In the data rows, 500 means zero.
Every row has a hidden score. How much higher is the second row's score than the first row's in each pair? 10 means about the same, 20 much higher and 0 much lower. The score is a weighted sum of the row's numbers plus the product of two more (or one squared), each taken from its middle value.
tensor([453., 526., 390., 473., 495., 367., 511., 391., 529., 470., 621., 481., 535., 387.])
tensor([352., 517., 750., 603., 583., 460., 489., 415., 516., 576., 448., 524., 410., 647.]) -> 15
tensor([649., 389., 473., 536., 351., 557., 487., 725., 403., 380., 540., 499., 444., 483.])
tensor([593., 362., 516., 402., 389., 600., 483., 575., 416., 376., 534., 651., 576., 412.]) -> 10
tensor([482., 564., 374., 359., 630., 357., 605., 382., 555., 645., 445., 413., 522., 454.])
tensor([628., 474., 496., 463., 318., 568., 489., 621., 399., 444., 612., 565., 503., 462.]) -> 7
tensor([395., 480., 304., 539., 559., 596., 669., 347., 498., 597., 481., 489., 518., 387.])
tensor([405., 625., 336., 450., 641., 428., 550., 342., 536., 491., 465., 322., 565., 456.]) -> 12
tensor([467., 523., 628., 531., 638., 509., 489., 345., 508., 668., 398., 417., 432., 604.])
tensor([506., 641., 405., 345., 559., 459., 581., 414., 577., 658., 483., 484., 588., 472.]) -> 8
tensor([433., 565., 713., 708., 571., 512., 571., 528., 450., 544., 361., 305., 478., 547.])
tensor([291., 798., 459., 686., 597., 374., 651., 365., 540., 709., 394., 208., 487., 520.]) -> 5
tensor([412., 534., 340., 434., 651., 554., 616., 377., 506., 659., 475., 584., 681., 362.])
tensor([641., 389., 555., 556., 277., 523., 266., 680., 420., 267., 586., 752., 371., 475.]) -> 16
tensor([646., 353., 560., 583., 332., 642., 472., 681., 464., 370., 593., 629., 437., 547.])
tensor([683., 394., 464., 507., 473., 539., 558., 625., 486., 458., 472., 538., 550., 449.]) -> 5
tensor([744., 276., 645., 531., 302., 542., 261., 813., 387., 320., 617., 599., 343., 583.])
tensor([383., 589., 708., 681., 563., 465., 434., 390., 546., 541., 437., 434., 404., 653.]) -> 16
tensor([662., 491., 534., 519., 242., 524., 286., 682., 415., 325., 532., 486., 404., 467.])
tensor([671., 388., 544., 403., 316., 609., 358., 757., 502., 303., 564., 557., 479., 529.]) -> 13
tensor([440., 736., 385., 593., 558., 370., 594., 479., 548., 531., 435., 274., 562., 456.])
tensor([687., 472., 570., 427., 253., 391., 301., 628., 471., 282., 579., 573., 371., 544.]) -> 12
tensor([465., 572., 400., 583., 560., 460., 648., 354., 572., 570., 478., 532., 573., 430.])
tensor([417., 610., 606., 704., 611., 563., 506., 377., 485., 588., 453., 358., 286., 467.]) -> 11
tensor([676., 444., 467., 570., 405., 618., 578., 663., 465., 473., 569., 550., 500., 501.])
tensor([407., 579., 629., 614., 598., 372., 544., 437., 507., 639., 424., 412., 433., 586.]) -> 14
tensor([422., 562., 316., 360., 508., 585., 598., 578., 486., 594., 487., 554., 462., 338.])
tensor([448., 509., 423., 412., 413., 506., 500., 515., 522., 403., 496., 695., 589., 440.]) -> 13
tensor([393., 521., 430., 459., 608., 477., 687., 385., 556., 586., 432., 466., 591., 443.])
tensor([467., 593., 403., 373., 421., 576., 508., 586., 470., 516., 554., 489., 503., 396.]) -> 7
tensor([710., 297., 711., 406., 266., 492., 251., 681., 381., 321., 529., 680., 336., 583.])
tensor([462., 601., 689., 666., 621., 480., 600., 462., 473., 617., 460., 317., 485., 541.]) -> 9
tensor([454., 507., 364., 359., 576., 447., 730., 365., 636., 590., 490., 452., 580., 442.])
tensor([478., 596., 344., 558., 480., 469., 550., 450., 439., 403., 579., 495., 531., 346.]) -> 7
tensor([363., 658., 294., 451., 516., 491., 615., 346., 539., 501., 511., 440., 451., 465.])
tensor([752., 240., 661., 564., 380., 539., 270., 708., 447., 306., 554., 648., 379., 509.]) -> 12
tensor([415., 691., 438., 600., 612., 293., 450., 448., 577., 636., 480., 307., 561., 529.])
tensor([450., 539., 449., 427., 460., 402., 507., 521., 538., 461., 554., 594., 541., 422.]) -> 14
tensor([603., 547., 354., 426., 537., 548., 588., 531., 490., 517., 498., 531., 621., 445.])
tensor([342., 513., 541., 479., 628., 450., 598., 459., 528., 608., 509., 365., 476., 512.]) -> 15
tensor([320., 809., 401., 611., 603., 375., 625., 412., 537., 659., 384., 249., 525., 422.])
tensor([636., 336., 596., 501., 278., 451., 184., 682., 424., 322., 561., 643., 493., 486.]) -> 11
tensor([471., 633., 447., 403., 565., 546., 680., 456., 607., 450., 512., 414., 646., 419.])
tensor([328., 504., 573., 584., 611., 458., 606., 437., 541., 581., 465., 350., 463., 591.]) -> 9
tensor([379., 691., 499., 592., 568., 407., 725., 473., 552., 736., 393., 303., 579., 481.])
tensor([691., 271., 556., 348., 346., 571., 280., 634., 414., 299., 527., 607., 516., 552.]) -> 12
tensor([403., 586., 435., 463., 558., 293., 618., 379., 524., 610., 449., 424., 552., 367.])
tensor([697., 341., 527., 450., 357., 521., 247., 594., 364., 259., 541., 611., 435., 530.]) -> 8
tensor([382., 708., 437., 538., 609., 538., 529., 325., 561., 642., 409., 418., 631., 445.])
tensor([602., 197., 557., 444., 350., 439., 264., 705., 438., 333., 524., 665., 420., 549.]) -> 9
tensor([467., 636., 786., 852., 572., 561., 419., 513., 455., 520., 421., 402., 385., 683.])
tensor([558., 524., 320., 362., 499., 574., 653., 676., 526., 562., 531., 468., 654., 472.]) -> 4
tensor([358., 593., 393., 522., 599., 326., 552., 420., 531., 627., 465., 278., 565., 468.])
tensor([558., 341., 456., 321., 422., 522., 465., 558., 501., 540., 574., 578., 639., 446.]) -> 11
tensor([493., 611., 366., 373., 481., 478., 611., 458., 530., 580., 535., 562., 495., 437.])
tensor([398., 710., 431., 566., 627., 302., 527., 333., 562., 602., 434., 324., 523., 511.]) -> 12
tensor([468., 615., 293., 535., 523., 427., 691., 517., 517., 565., 503., 282., 523., 395.])
tensor([598., 455., 421., 514., 411., 458., 343., 550., 460., 400., 546., 570., 543., 455.]) -> 14
tensor([590., 274., 468., 349., 413., 574., 436., 503., 479., 373., 551., 593., 432., 404.])
tensor([421., 678., 780., 831., 565., 411., 404., 401., 457., 472., 453., 360., 334., 697.]) -> 7
tensor([704., 357., 654., 411., 323., 632., 342., 736., 423., 354., 552., 674., 474., 517.])
tensor([413., 623., 752., 710., 517., 593., 422., 508., 431., 571., 339., 459., 320., 706.]) -> 13
tensor([340., 671., 564., 657., 605., 473., 557., 458., 488., 580., 344., 318., 547., 543.])
tensor([606., 498., 503., 418., 363., 481., 366., 578., 450., 287., 567., 605., 576., 518.]) -> 10
tensor([353., 601., 482., 559., 661., 503., 495., 404., 503., 513., 458., 438., 528., 516.])
tensor([630., 543., 492., 423., 299., 466., 426., 684., 440., 301., 550., 595., 440., 509.]) -> 6
tensor([575., 401., 453., 295., 527., 542., 555., 441., 565., 532., 577., 596., 566., 433.])
tensor([568., 284., 426., 315., 444., 501., 503., 582., 539., 491., 610., 633., 585., 446.]) -> 10
tensor([395., 565., 564., 646., 546., 541., 390., 308., 523., 572., 466., 472., 376., 507.])
tensor([411., 603., 283., 412., 611., 316., 558., 456., 577., 467., 520., 507., 679., 351.]) -> 7
tensor([649., 268., 568., 357., 436., 546., 423., 619., 475., 414., 610., 674., 468., 483.])
tensor([495., 602., 370., 493., 539., 398., 568., 420., 526., 551., 531., 320., 530., 426.]) -> 7
tensor([538., 487., 403., 417., 520., 444., 485., 419., 563., 646., 554., 553., 636., 504.])
tensor([685., 472., 469., 624., 280., 625., 390., 687., 369., 323., 522., 399., 392., 466.]) -> 12
tensor([505., 475., 378., 504., 532., 523., 657., 443., 512., 499., 513., 489., 617., 432.])
tensor([372., 622., 622., 572., 521., 618., 493., 382., 458., 500., 424., 436., 294., 474.]) -> 15
tensor([576., 398., 449., 383., 426., 441., 508., 547., 487., 435., 619., 557., 545., 445.])
tensor([424., 586., 549., 643., 555., 425., 586., 386., 504., 673., 447., 359., 482., 532.]) -> 9
tensor([597., 337., 428., 486., 374., 509., 367., 564., 496., 329., 560., 599., 505., 486.])
tensor([496., 388., 399., 259., 515., 547., 538., 431., 580., 532., 534., 631., 514., 342.]) -> 10
tensor([760., 272., 580., 375., 329., 594., 307., 660., 426., 431., 528., 658., 346., 458.])
tensor([505., 503., 340., 338., 468., 480., 498., 497., 489., 433., 591., 473., 440., 355.]) -> 13
tensor([679., 336., 599., 415., 384., 561., 231., 683., 434., 312., 589., 649., 425., 534.])
tensor([332., 639., 463., 347., 668., 399., 526., 284., 557., 630., 476., 477., 577., 478.]) -> 10
tensor([748., 371., 510., 493., 288., 586., 266., 762., 413., 222., 507., 616., 452., 484.])
tensor([765., 380., 570., 445., 297., 620., 241., 632., 453., 427., 572., 636., 349., 500.]) -> 13
tensor([345., 692., 629., 765., 588., 411., 467., 468., 496., 578., 408., 370., 477., 554.])
tensor([672., 306., 459., 476., 365., 608., 464., 677., 414., 345., 540., 584., 369., 375.]) -> 6
tensor([398., 463., 322., 467., 580., 407., 653., 463., 577., 552., 506., 532., 555., 409.])
tensor([618., 256., 578., 593., 308., 608., 264., 699., 428., 297., 649., 590., 398., 591.]) -> 13
tensor([340., 619., 599., 567., 622., 398., 601., 418., 573., 545., 482., 417., 533., 500.])
tensor([647., 364., 482., 481., 341., 648., 291., 608., 384., 387., 614., 698., 346., 490.]) -> 5
tensor([392., 424., 489., 537., 603., 465., 634., 308., 578., 674., 500., 463., 508., 552.])
tensor([674., 310., 493., 376., 386., 493., 487., 620., 508., 410., 621., 628., 455., 520.]) -> 9
tensor([567., 574., 454., 414., 487., 391., 545., 384., 470., 467., 624., 562., 582., 420.])
tensor([316., 689., 545., 636., 602., 483., 568., 439., 479., 613., 444., 385., 306., 532.]) -> 14
tensor([471., 575., 434., 309., 601., 381., 623., 369., 587., 557., 482., 455., 614., 378.])
tensor([504., 461., 437., 522., 608., 461., 672., 440., 553., 606., 471., 581., 642., 447.]) -> 9
tensor([513., 439., 393., 351., 500., 360., 581., 410., 542., 506., 571., 445., 599., 498.])
tensor([439., 553., 382., 556., 651., 417., 657., 444., 560., 571., 492., 423., 566., 450.]) -> 13
tensor([365., 618., 457., 415., 616., 565., 503., 358., 535., 606., 440., 421., 636., 447.])
tensor([337., 491., 733., 721., 636., 552., 408., 417., 529., 542., 427., 440., 360., 680.]) -> 15
tensor([685., 374., 628., 396., 344., 495., 297., 554., 482., 325., 563., 683., 381., 575.])
tensor([398., 520., 408., 498., 572., 437., 625., 453., 587., 655., 513., 387., 559., 488.]) -> 6
tensor([422., 652., 444., 649., 602., 436., 653., 366., 545., 611., 454., 401., 484., 464.])
tensor([327., 682., 404., 470., 647., 459., 646., 536., 585., 664., 466., 514., 717., 420.]) -> 14
tensor([441., 553., 277., 345., 580., 477., 543., 389., 550., 637., 538., 498., 477., 503.])
tensor([677., 436., 589., 519., 275., 566., 338., 715., 381., 297., 575., 550., 386., 460.]) -> 12
tensor([584., 534., 536., 617., 336., 562., 444., 665., 388., 345., 569., 527., 487., 507.])
tensor([624., 314., 589., 493., 349., 585., 389., 743., 388., 255., 544., 598., 481., 550.]) -> 12
tensor([693., 276., 611., 463., 273., 630., 461., 728., 444., 407., 487., 696., 529., 557.])
tensor([469., 465., 700., 714., 583., 459., 598., 474., 500., 651., 427., 400., 491., 580.]) -> 13
tensor([443., 582., 374., 458., 613., 420., 653., 464., 540., 523., 463., 478., 616., 442.])
tensor([384., 516., 901., 649., 584., 524., 423., 468., 493., 515., 437., 515., 331., 675.]) -> 16
tensor([666., 224., 615., 389., 314., 559., 326., 658., 477., 297., 622., 689., 459., 539.])
tensor([640., 268., 576., 474., 355., 599., 350., 599., 446., 351., 663., 652., 426., 515.]) -> 9
tensor([348., 762., 492., 711., 563., 458., 642., 426., 517., 675., 441., 202., 313., 529.])
tensor([477., 522., 354., 427., 515., 509., 596., 563., 554., 448., 551., 499., 561., 442.]) -> 18
tensor([686., 318., 589., 498., 389., 513., 343., 581., 469., 349., 598., 665., 475., 508.])
tensor([380., 462., 644., 604., 576., 641., 415., 449., 453., 588., 460., 320., 321., 571.]) -> 15
tensor([489., 425., 450., 383., 582., 396., 687., 389., 582., 625., 449., 479., 570., 493.])
tensor([699., 308., 584., 467., 325., 554., 249., 753., 398., 350., 559., 628., 483., 578.]) -> 8
tensor([621., 370., 478., 409., 367., 544., 436., 574., 461., 353., 630., 555., 503., 520.])
tensor([605., 394., 403., 382., 481., 418., 463., 594., 543., 386., 587., 606., 613., 429.]) -> 9
tensor([397., 711., 332., 614., 546., 441., 661., 383., 521., 708., 409., 348., 619., 405.])
tensor([410., 436., 444., 395., 630., 352., 561., 443., 589., 599., 496., 463., 700., 483.]) -> 14
tensor([588., 431., 442., 360., 395., 539., 556., 635., 483., 467., 523., 611., 548., 481.])
tensor([412., 540., 531., 524., 632., 488., 595., 410., 559., 619., 453., 488., 581., 569.]) -> 13
tensor([493., 431., 336., 337., 484., 440., 571., 467., 521., 374., 566., 592., 570., 419.])
tensor([749., 343., 527., 394., 298., 570., 204., 683., 389., 313., 568., 649., 382., 558.]) -> 8
tensor([560., 482., 397., 409., 492., 532., 493., 473., 529., 498., 570., 539., 558., 484.])
tensor([416., 718., 346., 460., 622., 283., 487., 410., 525., 507., 533., 350., 619., 414.]) -> 8
tensor([444., 548., 355., 551., 471., 375., 706., 495., 507., 509., 518., 398., 592., 439.])
tensor([343., 674., 570., 633., 599., 480., 544., 487., 514., 622., 423., 434., 508., 595.]) -> 15
tensor([604., 436., 430., 532., 428., 653., 681., 632., 469., 489., 569., 632., 556., 509.])
tensor([510., 609., 380., 322., 563., 385., 497., 429., 529., 440., 544., 433., 588., 451.]) -> 12
tensor([352., 578., 642., 611., 658., 560., 474., 413., 521., 641., 392., 501., 471., 560.])
tensor([520., 503., 404., 370., 528., 502., 553., 485., 527., 408., 564., 571., 544., 467.]) -> 7
tensor([354., 622., 551., 576., 590., 559., 558., 274., 517., 552., 452., 441., 390., 496.])
tensor([404., 442., 384., 386., 680., 503., 509., 300., 551., 569., 524., 491., 634., 407.]) -> 9
tensor([473., 486., 359., 313., 471., 593., 587., 412., 547., 509., 562., 516., 528., 412.])
tensor([451., 667., 475., 410., 586., 448., 630., 340., 521., 590., 467., 378., 613., 415.]) -> 6
tensor([617., 347., 499., 533., 380., 592., 458., 666., 404., 333., 579., 639., 440., 510.])
tensor([637., 423., 332., 410., 375., 577., 403., 571., 471., 449., 537., 541., 567., 519.]) -> 11
tensor([395., 570., 438., 531., 618., 541., 691., 405., 530., 679., 416., 452., 638., 499.])
tensor([496., 723., 492., 555., 598., 481., 649., 450., 498., 688., 397., 330., 555., 540.]) -> 6
tensor([611., 417., 454., 357., 423., 608., 447., 621., 509., 457., 605., 607., 569., 436.])
tensor([457., 600., 456., 498., 562., 416., 713., 459., 512., 589., 422., 463., 664., 469.]) -> 8
tensor([665., 416., 453., 450., 299., 622., 448., 719., 431., 407., 528., 631., 411., 453.])
tensor([441., 789., 453., 536., 604., 497., 550., 420., 563., 750., 372., 280., 505., 500.]) -> 10
tensor([399., 656., 441., 648., 588., 467., 590., 404., 533., 626., 414., 397., 504., 503.])
tensor([532., 634., 337., 520., 583., 467., 739., 483., 529., 570., 475., 504., 572., 437.]) -> 9
tensor([443., 579., 872., 620., 544., 438., 433., 370., 456., 589., 447., 468., 362., 669.])
tensor([581., 433., 330., 365., 401., 627., 559., 551., 512., 468., 530., 514., 463., 392.]) -> 10
tensor([525., 636., 383., 433., 529., 604., 636., 460., 516., 595., 443., 549., 589., 383.])
tensor([366., 580., 685., 711., 636., 473., 513., 394., 486., 494., 382., 445., 406., 612.]) -> 17
tensor([459., 568., 531., 380., 624., 445., 545., 291., 616., 626., 413., 419., 690., 518.])
tensor([643., 470., 459., 525., 276., 572., 451., 658., 398., 279., 604., 599., 561., 480.]) -> 5
tensor([366., 651., 628., 705., 593., 542., 408., 287., 491., 694., 405., 427., 318., 578.])
tensor([501., 583., 395., 518., 472., 613., 567., 504., 498., 458., 560., 521., 594., 435.]) -> 7
tensor([424., 519., 807., 800., 559., 440., 288., 370., 476., 510., 443., 444., 361., 670.])
tensor([422., 571., 448., 670., 585., 519., 664., 394., 512., 684., 449., 460., 477., 460.]) -> 4
tensor([682., 233., 526., 429., 326., 546., 302., 701., 426., 344., 610., 746., 374., 588.])
tensor([395., 430., 855., 703., 597., 546., 492., 400., 497., 540., 367., 441., 333., 673.]) -> 16
tensor([496., 485., 397., 405., 551., 413., 553., 509., 567., 506., 522., 573., 587., 428.])
tensor([670., 426., 398., 497., 426., 570., 537., 623., 407., 396., 533., 544., 453., 402.]) -> 3
tensor([705., 506., 559., 559., 371., 625., 369., 661., 397., 235., 546., 604., 384., 601.])
tensor([417., 491., 561., 501., 597., 407., 604., 353., 533., 647., 503., 364., 494., 567.]) -> 8
tensor([354., 380., 584., 589., 644., 516., 501., 447., 541., 609., 436., 404., 463., 622.])
tensor([666., 256., 706., 548., 227., 557., 299., 802., 408., 310., 625., 666., 421., 550.]) -> 7
tensor([432., 484., 504., 548., 600., 491., 644., 380., 541., 553., 395., 421., 540., 534.])
tensor([473., 449., 310., 462., 482., 559., 575., 318., 464., 524., 567., 534., 491., 389.]) -> 8
tensor([392., 602., 542., 567., 597., 519., 556., 398., 513., 528., 469., 465., 571., 434.])
tensor([714., 133., 689., 381., 317., 572., 268., 764., 405., 280., 588., 698., 398., 522.]) -> 7
tensor([426., 502., 356., 492., 463., 477., 576., 488., 485., 437., 547., 483., 552., 387.])
tensor([514., 412., 446., 433., 387., 488., 366., 581., 469., 372., 607., 533., 502., 436.]) -> 13
tensor([499., 533., 482., 570., 537., 585., 679., 421., 529., 710., 426., 448., 586., 437.])
tensor([310., 529., 524., 488., 656., 366., 584., 353., 569., 626., 466., 490., 590., 635.]) -> 13
tensor([375., 574., 474., 485., 603., 428., 566., 348., 572., 642., 484., 426., 515., 476.])
tensor([551., 434., 397., 439., 500., 466., 575., 393., 594., 442., 584., 539., 578., 483.]) -> 11
tensor([688., 379., 498., 403., 349., 682., 474., 554., 496., 441., 588., 720., 436., 489.])
tensor([458., 633., 726., 575., 545., 421., 368., 466., 520., 454., 424., 366., 354., 638.]) -> 14
tensor([563., 436., 355., 301., 360., 452., 452., 492., 496., 364., 536., 533., 472., 328.])
tensor([431., 882., 425., 608., 653., 421., 687., 546., 538., 570., 465., 361., 562., 499.]) -> 7
tensor([433., 546., 746., 859., 535., 626., 423., 541., 494., 554., 393., 459., 326., 661.])
tensor([443., 622., 486., 412., 596., 359., 571., 463., 579., 572., 492., 507., 598., 490.]) -> 7
tensor([722., 268., 571., 485., 319., 605., 312., 785., 421., 371., 575., 578., 416., 509.])
tensor([507., 524., 301., 368., 452., 437., 477., 442., 535., 418., 581., 453., 493., 418.]) -> 12
tensor([487., 599., 320., 597., 535., 525., 645., 430., 522., 591., 453., 458., 582., 493.])
tensor([685., 344., 545., 444., 375., 547., 375., 681., 485., 315., 539., 662., 445., 444.]) -> 14
tensor([342., 662., 803., 695., 522., 624., 419., 426., 444., 669., 444., 417., 283., 600.])
tensor([808., 341., 723., 639., 222., 630., 339., 778., 385., 400., 524., 623., 472., 527.]) -> 2
tensor([402., 570., 812., 722., 618., 549., 461., 405., 460., 505., 430., 514., 393., 714.])
tensor([360., 607., 614., 554., 652., 438., 542., 324., 542., 610., 428., 367., 550., 531.]) -> 9
tensor([437., 544., 395., 391., 546., 411., 554., 340., 541., 607., 465., 443., 624., 365.])
tensor([585., 449., 384., 495., 407., 561., 547., 602., 478., 495., 480., 504., 577., 392.]) -> 7
tensor([466., 418., 386., 316., 479., 527., 687., 477., 496., 492., 528., 469., 479., 389.])
tensor([277., 606., 762., 665., 574., 585., 472., 428., 489., 629., 378., 514., 429., 597.]) -> 17
tensor([404., 473., 348., 552., 624., 480., 628., 392., 563., 693., 456., 475., 557., 478.])
tensor([645., 346., 524., 333., 443., 449., 312., 579., 480., 350., 573., 663., 529., 511.]) -> 10
tensor([617., 222., 507., 397., 337., 479., 420., 609., 495., 329., 557., 641., 422., 550.])
tensor([400., 474., 525., 638., 627., 400., 492., 365., 530., 543., 457., 442., 476., 543.]) -> 10
tensor([710., 308., 587., 586., 242., 723., 337., 690., 416., 367., 517., 516., 395., 516.])
tensor([399., 625., 518., 621., 612., 376., 498., 333., 506., 604., 456., 287., 462., 499.]) -> 6
tensor([442., 596., 596., 517., 527., 389., 444., 338., 534., 490., 461., 391., 497., 470.])
tensor([632., 475., 555., 589., 333., 567., 413., 641., 431., 358., 572., 548., 506., 512.]) -> 6
tensor([381., 643., 529., 541., 650., 430., 448., 346., 492., 495., 497., 333., 446., 563.])
tensor([312., 499., 639., 619., 651., 429., 614., 438., 550., 525., 427., 421., 520., 582.]) -> 14
tensor([382., 583., 570., 575., 631., 471., 514., 504., 493., 675., 416., 400., 542., 547.])
tensor([701., 343., 605., 507., 322., 671., 354., 759., 383., 363., 564., 651., 461., 551.]) -> 8
tensor([378., 502., 545., 629., 638., 392., 615., 529., 591., 632., 493., 419., 482., 623.])
tensor([471., 425., 858., 614., 596., 528., 421., 520., 477., 584., 428., 414., 344., 680.]) -> 11
tensor([658., 295., 557., 321., 308., 573., 276., 628., 391., 340., 602., 600., 452., 526.])
tensor([352., 658., 504., 460., 664., 454., 610., 327., 565., 605., 405., 387., 585., 497.]) -> 9
tensor([426., 453., 386., 404., 554., 395., 598., 404., 520., 482., 506., 553., 585., 382.])
tensor([359., 518., 572., 540., 577., 424., 328., 370., 488., 568., 407., 381., 412., 497.]) -> 13
tensor([726., 362., 544., 431., 280., 566., 244., 751., 375., 307., 568., 713., 305., 531.])
tensor([687., 295., 669., 604., 258., 533., 308., 699., 411., 259., 559., 601., 380., 488.]) -> 14
tensor([380., 561., 665., 490., 647., 515., 448., 308., 561., 704., 384., 421., 515., 588.])
tensor([360., 587., 647., 632., 652., 370., 403., 508., 550., 477., 381., 412., 499., 640.]) -> 12
tensor([471., 690., 336., 555., 581., 552., 691., 411., 553., 606., 378., 273., 601., 427.])
tensor([591., 394., 504., 410., 373., 504., 448., 561., 511., 342., 527., 629., 510., 483.]) -> 14
tensor([354., 521., 340., 496., 493., 385., 531., 405., 564., 494., 540., 478., 600., 431.])
tensor([333., 507., 661., 645., 576., 612., 454., 401., 500., 535., 376., 259., 469., 601.]) -> 17
tensor([403., 556., 451., 400., 699., 513., 542., 355., 555., 650., 392., 386., 579., 500.])
tensor([449., 665., 341., 532., 591., 498., 695., 428., 523., 625., 416., 379., 610., 505.]) -> 5
tensor([397., 640., 560., 518., 553., 400., 486., 477., 543., 527., 447., 380., 498., 579.])
tensor([436., 565., 381., 441., 513., 338., 535., 407., 579., 435., 484., 440., 620., 379.]) -> 12
tensor([364., 671., 344., 410., 573., 464., 621., 368., 593., 558., 474., 435., 643., 451.])
tensor([602., 361., 454., 451., 437., 715., 551., 582., 457., 451., 588., 683., 583., 432.]) -> 7
tensor([328., 598., 629., 570., 587., 560., 464., 377., 420., 607., 440., 564., 217., 578.])
tensor([560., 430., 449., 477., 526., 650., 666., 505., 507., 503., 502., 502., 622., 415.]) -> 7
tensor([388., 685., 624., 580., 514., 473., 434., 479., 477., 610., 401., 377., 474., 660.])
tensor([331., 738., 655., 832., 580., 496., 443., 478., 461., 602., 381., 316., 326., 658.]) -> 12
tensor([671., 399., 630., 487., 338., 483., 359., 585., 402., 259., 594., 521., 403., 550.])
tensor([750., 282., 519., 537., 310., 730., 331., 704., 393., 391., 547., 588., 403., 529.]) -> 8
tensor([632., 294., 609., 546., 380., 520., 362., 638., 481., 352., 557., 623., 364., 543.])
tensor([638., 455., 456., 449., 380., 601., 412., 557., 430., 366., 513., 537., 414., 442.]) -> 7
tensor([528., 351., 535., 491., 304., 500., 343., 617., 461., 365., 602., 676., 517., 457.])
tensor([430., 574., 561., 574., 642., 417., 503., 489., 562., 641., 410., 435., 411., 513.]) -> 12
tensor([727., 443., 569., 566., 292., 581., 406., 677., 434., 328., 491., 565., 375., 518.])
tensor([364., 647., 525., 586., 592., 395., 457., 400., 496., 543., 422., 352., 451., 537.]) -> 12
tensor([451., 564., 542., 593., 629., 342., 507., 426., 554., 475., 451., 374., 440., 540.])
tensor([700., 307., 509., 556., 308., 665., 470., 638., 416., 454., 541., 598., 422., 541.]) -> 4
tensor([551., 465., 385., 363., 539., 460., 605., 496., 568., 502., 490., 553., 542., 480.])
tensor([643., 395., 491., 508., 415., 594., 468., 654., 407., 399., 565., 664., 513., 430.]) -> 6
tensor([698., 231., 582., 484., 275., 700., 251., 824., 433., 343., 586., 586., 427., 617.])
tensor([464., 564., 317., 392., 486., 429., 520., 501., 537., 398., 601., 428., 447., 424.]) -> 3
tensor([471., 652., 553., 732., 596., 480., 599., 448., 493., 594., 399., 340., 495., 478.])
tensor([680., 342., 560., 517., 294., 576., 337., 691., 416., 357., 510., 671., 475., 568.]) -> 8
tensor([326., 579., 497., 443., 621., 350., 608., 377., 544., 591., 390., 345., 611., 516.])
tensor([379., 531., 394., 430., 640., 455., 556., 335., 550., 672., 451., 391., 654., 468.]) -> 9
tensor([380., 555., 329., 539., 622., 512., 659., 402., 600., 659., 443., 483., 539., 538.])
tensor([333., 537., 492., 491., 634., 492., 594., 454., 595., 607., 430., 479., 555., 519.]) -> 14
tensor([269., 645., 425., 512., 659., 580., 594., 379., 546., 683., 403., 434., 640., 518.])
tensor([425., 518., 396., 399., 624., 481., 647., 426., 579., 649., 505., 494., 575., 466.]) -> 9
tensor([451., 605., 689., 687., 635., 665., 567., 507., 444., 577., 390., 482., 401., 596.])
tensor([719., 255., 548., 527., 303., 581., 185., 722., 429., 233., 608., 596., 404., 551.]) -> 15
